Each row is where one point has got to under a steady rotation. How many steps took it there?
The counts run from 0 to 189.
[ -6.6 -10.1  -0.2  32.0  15.6 -16.4 -25.9   4.9 -26.3 -17.9  25.6 -31.3
 -20.0  11.3 -15.5   0.3   1.9  12.1   5.4  -8.5 -11.9 -11.1  -3.2  -4.2
  16.3 -10.3  -3.8   7.5  15.3   2.5  -8.7  10.8  19.7  -8.0   6.9   4.1
   0.3  -0.3  -4.7 -10.1   4.2 -10.8  -7.9] -> 96
[-17.1   3.3 -25.1  10.1  32.9  12.2   4.0   6.2 -20.0  -6.3   1.6  -3.7
  -7.1   0.0 -18.7  -1.7  -1.4  -6.8 -28.8  -1.6  14.4  12.4  13.2   2.8
  -3.4  16.6 -20.5  18.9  20.7 -12.6 -12.6   6.1   8.4   3.5 -15.6  -3.3
   5.9  20.4 -18.1  -0.3   1.2  -1.4  -4.2] -> 100
[-21.6 -15.9  -7.3  13.0   5.8  -8.6   1.3  -5.1 -37.8 -32.9  10.2 -18.6
  -9.3 -12.0 -17.1  12.4  12.2  -3.4 -17.3  -2.3 -18.2   1.1   5.3 -25.2
   6.0  -2.0   2.3   4.7  18.8  -5.0  -1.2   1.8  14.0 -10.0   9.1  12.8
   2.3  -2.3  -7.3  -6.0   0.6  14.1 -17.2] -> 66
[ -9.5   1.9 -19.9  23.7  17.7   2.9 -10.5  -0.5 -11.1  -8.7  10.7 -23.8
   7.7   0.0  -5.8  -4.0   0.8  -8.4   3.8  11.2   5.2  -5.3   1.6  -2.9
   0.3  27.3   0.7  -5.2  42.4 -21.2 -27.2 -14.9   5.8   7.5  -8.4   9.8
  14.7  -2.0  -6.9  -2.9   6.9  -6.6   0.1] -> 133
[-25.5  22.7  -9.4  10.7  15.1   3.4  26.1  20.3   6.4 -12.3  -9.9 -11.5
  17.0 -15.5   1.1  -2.6  25.6   6.0   6.5  17.4  -6.5   6.5  29.5  -3.7
  -3.9   0.9   2.4  21.7  -2.1   1.9  -3.5  -0.1  -5.0   5.4 -10.6  21.4
   5.7  -8.7   8.9   7.1   3.8  25.2  -5.0] -> 116
[-32.2   9.6  -5.9   4.9   7.9   5.3  18.6   5.7  -9.9 -20.5  -1.7 -16.1
  13.0 -16.3  -3.8   2.6  20.3 -11.5  -5.6   7.2  -5.0  17.1  10.1 -21.8
  -4.5   7.8  11.4  12.4   5.6   0.6 -11.4  -5.0  -1.2  -2.9  12.6  27.9
   5.3 -12.5   9.3  -6.0  14.9  35.6 -12.5] -> 147
[  9.4   2.6  -9.5  17.9  25.9 -20.3  -9.8   9.1  -7.2   2.5  22.3   0.7
   7.9  31.2 -11.6 -13.5   6.6   0.3  -2.8  14.2  -2.8  -0.1  -7.9   1.9
  18.1 -18.2 -15.4  12.0  32.9   6.5  11.1   2.8   3.3   9.0 -19.3   5.3
   5.9   0.4 -25.4   9.2   4.7  -9.1  -0.9] -> 167
[-31.5  -0.3 -14.9  19.2  24.3  17.7   0.3  12.9   3.1  -7.1   1.0 -22.7
  10.2  10.6   0.3  -6.8  16.2  13.4   8.3  13.8   3.7   6.5  -1.8  -5.5
  -4.0  -8.1   0.4  32.2 -20.6   1.9   5.7   2.2   5.4   0.8  15.7   0.1
  16.6   2.0  14.6  -9.5  23.7  11.1 -14.5] -> 83
[-30.1   1.5  -6.6  22.6  19.5   5.6   8.0   7.3 -21.8  -9.8  13.6 -16.2
   1.3  -0.4 -13.3   8.4   2.5 -16.4 -12.1  -3.5  -0.6  23.1  -5.5 -28.7
   3.7  -3.9  -2.3  16.8  -2.0   5.0  -2.1  11.2   4.4  -8.6   9.6  21.2
  -1.9 -11.2   2.7 -15.2  11.8  22.5 -22.4] -> 178
[ -8.0  14.2  13.3   6.2   8.0  10.9  -4.3   6.1  -3.9  -0.9  -7.0  -9.0
   2.0   7.9  -7.7  -6.1  25.0  -6.2   0.9 -19.2 -22.0  12.4  19.2 -19.1
  27.7 -17.7   2.8  13.5  13.7  11.3  -4.2   9.8 -16.7  -0.3   1.2  17.8
   8.8  -9.8 -15.9 -11.7  32.0   8.3  13.4] -> 110
[ -4.9  10.6 -17.6   2.3  41.3 -17.2 -13.8   7.0 -10.1  -2.0  40.1  -4.4
   3.8  24.7 -13.3  10.4   4.0   3.7   8.5  10.9  12.2   6.4 -17.6   3.0
   6.6  -2.4  -7.3  20.1  -2.9  17.3   2.1   9.4  20.9  -3.5   2.4  -5.4
   3.1   2.2  -5.6  -3.7  -3.4 -10.0  -6.7] -> 57
[-16.0  22.0 -23.6  24.9  35.0 -19.6   1.0  10.0 -19.9  -1.5  19.4   2.9
  -7.0  -8.5 -20.1  19.5  -6.6   7.6   4.9  -8.7   1.5   2.0  -8.5 -15.1
  -1.8  -0.2  -5.4  19.3  -6.5   6.2  -3.9  -4.9  10.4  17.5 -12.3  -0.8
  -8.7  -8.8  -7.6   1.9  -4.4  -4.0 -16.1] -> 59
[ 13.1  -3.2 -12.2  12.6  12.9 -23.5   7.8  -0.1  -3.1 -26.4   3.5 -11.4
  19.3   7.4  -1.8 -14.2   7.5  19.9   1.1  28.8 -13.3  -1.1   1.1 -21.2
  -8.6 -13.6  12.9  11.2  12.3  -4.8   8.0 -21.7   5.1   2.6   6.9  11.9
   6.6 -24.8 -11.3  19.5  14.5   1.7 -16.4] -> 10
[-14.5  14.1   4.6  -5.1  14.8   9.5   0.1   3.8   7.8 -11.0   7.1 -13.6
  16.9   9.9  11.3  15.2  37.4 -15.2   3.8   9.5   3.9  25.8  30.6  -7.6
   6.7   2.3   2.3  10.4  13.2  12.9 -18.9   1.1   5.8 -10.9   2.0   9.4
   1.6  -8.6  -8.8  -6.4  20.0  23.3  12.7] -> 149
[ -7.1  19.2  -4.8  12.2  20.3 -13.6  17.9   9.1  -4.3 -18.4  -3.4   4.4
   1.8  -3.4  -1.6  12.3  21.4  21.6   1.5   6.2  -6.8  10.9  15.2 -14.5
  -6.5 -24.2  -2.0  29.7 -19.3  15.8  13.4  -7.4   8.6  12.4  -6.0  -9.1
 -10.3 -13.0 -15.5   8.5   7.5   5.9  -0.1] -> 154
[  7.3  16.7  -8.0  -2.1  24.5  -5.1  -1.8  -2.5  11.4 -17.9  -5.7 -25.3
  12.8  15.9  -5.3 -28.1  10.9  14.4   2.2  21.5  -7.3   7.2  39.2  22.0
  -9.0   6.7  -2.1  16.1  18.0  -4.9 -14.2  -5.7   4.6  -8.5 -11.6   7.5
  13.6   1.2   3.9   3.9   3.2  -9.4  10.0] -> 7
[ -3.3  19.1   2.3 -11.7   7.3  -7.8  11.6  12.9 -17.2   5.7  -1.3   0.6
  -1.6   5.0 -21.6 -10.7  13.1 -11.3   0.7 -22.1 -15.0   1.9  32.2  -6.9
  34.3  -7.4  -4.6  15.6  23.3   9.0 -13.4  17.8 -16.5  -3.3 -16.8  21.2
   8.5   0.3 -14.8  -1.9   5.2   3.3   2.9] -> 142
[ 10.6  19.7  10.1  12.9  25.4 -13.6  -1.8 -21.2  -5.2 -30.4   5.7  -5.0
  12.0  -0.6 -25.4 -17.5  10.2  -0.7  -8.9  -4.5 -17.3  21.1   8.1   7.5
  14.9 -15.8 -15.9  18.2  20.4  13.7  21.5  -5.7  -2.5  -1.7  -7.1  26.9
   0.0  -4.0 -16.2  -7.4   2.0   4.6  -0.4] -> 72
[ -4.2  20.5   2.9  17.2  26.3 -21.3   3.6  -2.8   1.2 -24.3  10.4  -7.6
   3.9  -2.1  -4.8   5.4  24.8  18.8   6.6   0.4 -10.1  16.7   4.0  -6.0
  -1.8 -29.2  -4.2  29.8 -22.0  29.3  21.0  -5.6   9.4   1.4   3.6   0.8
 -14.7 -19.2 -11.2   0.0   5.5   8.4  -4.7] -> 153
[  7.0   5.8  -2.1  30.5  18.4  -4.2  -4.3  26.5 -13.6   8.6  10.8 -19.7
   1.5  27.3 -10.9 -18.6   0.1  15.4  15.8  -1.4  -2.8 -21.6  -2.5  -8.4
  17.8 -27.6  -0.7  14.2  10.9  10.0   4.7  19.0  -5.4   1.7  -0.6  16.9
   3.9 -13.2 -14.9  -2.2  14.6 -11.9  -7.3] -> 16
[ -7.5  -6.6  -2.3  20.4  13.6  -6.5 -33.0   0.9 -19.0  -6.7  25.6 -31.9
 -13.5  18.6  -8.1   2.7  -1.2   5.6  12.2  -4.0  -2.1 -16.1   9.4  -4.4
  13.7   4.2  -1.8   1.6  21.2  -0.5 -20.5  12.2  17.4  -6.7   3.0  -3.3
   7.1  -0.1  -7.7  -9.8   9.0 -20.6   9.5] -> 95
[-16.7   7.3  -4.8  26.2  13.4  -0.1  -1.1  34.2   5.0   6.8  21.5 -17.3
  16.4  20.8   8.9   5.1  22.5  -5.8  16.8  23.6  16.0  -4.7   3.8 -14.9
   8.8  -4.3   1.1   3.1  29.4   8.2 -12.0   5.3   6.6  -0.2  -7.9  16.4
  -0.4 -11.0  -9.3   0.3  11.0   9.9  -4.0] -> 54
[-24.1  -4.5  -8.7  -3.2   1.7  -0.7  18.1   2.2 -14.5 -27.0 -20.3  -7.6
   3.7 -18.4  -7.5   1.4  25.5   1.4 -20.2  12.2 -14.0  13.1  34.8 -15.5
  -7.0   3.5   0.3  11.4  21.0 -17.1  -9.6  -9.9   6.8  -0.4  -3.2  10.0
   3.5   4.3  -6.0   9.5   6.7  22.0   0.7] -> 36
[-18.6  18.9   6.4   8.8  17.5  -8.9  -7.1   5.9 -15.9   0.9   4.6   0.6
 -14.1   3.9  -7.7  16.2  20.6  -6.3  -3.9 -21.1  -4.6  16.2  26.3 -14.7
  21.1  -7.6 -14.5   8.8  16.6  15.3 -14.9  11.2  -0.1   2.4 -22.8   1.5
  -7.9   5.5 -23.0  -6.2   8.0   1.3  17.4] -> 30
[  1.0  23.1  12.9  -2.4  25.3  -3.6 -17.4 -12.2  13.8 -19.0  16.8 -25.8
   9.9  18.9  -5.2   3.5  26.1  -0.1  16.6   5.7  -2.6  19.6  12.8  13.1
   5.4  -4.3  -3.8  19.7  -3.8  27.8  -2.9   0.5  13.3 -14.4  11.3   5.0
  -0.1 -11.3  -0.3 -16.3   8.5   4.4  12.9] -> 151
[-22.4  15.2 -17.0  15.4  29.8 -10.0 -12.9  -6.8 -15.5  -9.4  25.4  -4.6
  -3.9  -1.9 -16.1  34.8  13.1  -5.3   1.8  -6.3  -1.6  13.5 -19.8 -27.7
   2.6   4.3  -3.0  15.1  -3.4   4.9 -12.2 -12.3  13.8   3.8  10.8  -2.3
   4.1  -5.4  -7.8 -11.1   8.6   6.9  -7.1] -> 27
[ -5.2  16.9 -42.7   3.8  34.6 -11.8  -0.3  -0.8 -24.6   3.5  12.7   7.5
   1.8   1.6 -30.3  -5.0 -12.2  10.3  -2.5  -3.4  -6.6   0.8  -9.8 -14.7
   5.8   2.3  -0.2  21.1   0.0 -10.7 -10.9 -13.6  -1.3  20.1  -3.8  -6.0
  20.4   5.4   1.2   2.2   9.8 -12.1  -9.5] -> 170
[ -8.2  11.6   1.1  -4.5  24.2 -16.0  -3.9 -16.5 -20.5 -34.5   3.8 -16.6
 -13.8  -6.2 -29.3  -2.7   7.3   9.8  -3.3 -15.2 -23.3  -1.2  20.4   8.0
  12.3  -5.0 -11.3  21.0   0.1   4.1   1.4  15.2   6.1  -6.2   8.0   4.3
   7.7  13.5   2.0  -8.3 -12.3  -5.6  -2.5] -> 33
[  5.9   4.0 -25.5 -29.4  21.2  -7.5   3.2 -15.7 -23.5 -17.7   4.6   5.4
   7.7   5.3 -15.5   9.3  19.1  -5.7 -15.2  -0.2 -11.9  17.7   0.8 -27.4
   8.3  -0.2   8.5  14.4  14.1  -5.2  -8.1 -23.0   2.1  -5.0  15.3  -5.1
  21.3  -8.8 -19.2   4.5  12.5   9.9  -0.3] -> 106
[-18.0 -18.8 -10.3  24.7  19.2  -6.8   4.1  15.5 -30.4 -15.0  15.5  -8.6
 -12.7   1.0 -15.8   6.4   3.7   2.5 -24.4  -1.5   2.7   2.1  -5.6 -14.8
   8.2 -12.0 -21.5  21.4  14.3  -3.2   8.1  11.7  13.5  -2.7  -4.5   0.7
  -7.6  10.2 -19.9  -2.6  -1.2   4.9 -18.3] -> 98
[ -0.5  24.2 -10.8  16.7  28.0  -1.4  -5.3 -11.2 -12.9 -15.2  10.2 -15.3
   7.5  -4.7 -24.4 -16.7  -0.1  -9.7  -2.8  -4.0  -3.7  -0.2  15.1  11.5
   9.4  22.2  -8.1   6.0  42.1  -9.1 -17.0  -7.9  -3.8   1.9 -20.0  22.6
   3.2   2.3  -6.1  -6.2  -8.1  -2.7   6.9] -> 102
[-13.1  21.9  -5.9  15.3  22.1  -5.3   4.4  31.2  12.7   7.4   9.8  -5.4
  15.6  22.3   4.7  -9.1  17.9   2.8  16.8  30.9  13.5   2.9  26.3   9.8
   3.1  -8.9  -7.0  17.5   9.6  12.6  -1.1  14.5   4.8   5.6 -22.6  11.2
  -2.4   0.1  -9.0   6.7   2.4   5.6   0.5] -> 86
[-17.5  18.6 -18.5   7.1  16.6 -16.5   4.2  20.8 -22.5   4.7   9.1   6.3
  -6.9  -6.2 -11.8  14.9   5.6  -1.1  -3.1 -11.7   1.1  -6.3  24.4 -18.6
   9.0   4.6  -0.3   1.9  20.3  -2.6 -29.5   4.5   7.3  10.0 -29.2   0.8
  -5.3  -2.4 -16.5  12.5  -3.7  -3.5   6.0] -> 61
[ -0.5  12.1 -17.1  22.7  23.6  15.8 -20.2  16.1   5.1  10.9   2.9 -21.7
   2.4  24.7  -1.6 -11.6   2.2  14.6  14.8  -4.0   7.9  -5.5   7.1 -13.4
   3.2  -4.6   5.9  11.9   9.3  -3.7 -21.9  -8.9  -1.3   8.4   0.5  -5.7
  15.9  -9.6  -6.5  -3.9  37.5 -21.0   9.0] -> 14
[-12.3  23.1  -7.2   0.6   9.5   2.2  19.6  22.6  12.5  -9.5  -5.3 -12.0
  21.7   0.8  10.5  -2.5  33.9   5.3  12.4  24.3   0.0   6.8  37.1   0.3
  -4.2   1.8   3.0  15.6  11.6   2.0 -15.5  -1.2  -1.3   3.7 -12.5  18.2
   2.0  -6.7  -1.3  13.1   5.9  22.6   4.4] -> 117
[ 15.2   6.9  -7.0  -7.0  18.0 -26.3   6.5 -16.1 -20.3 -23.1  14.8   1.5
   8.2  -1.3 -25.5  -8.8   9.8  -6.4  -7.6  -3.3 -20.5   3.6   3.0 -12.7
  17.4  -0.2   2.1   3.8  37.6   0.2   0.9  -4.0  -2.1  -0.9  -4.5  26.0
   9.6  -7.7 -20.8   6.2  -3.5   5.2  -5.7] -> 104
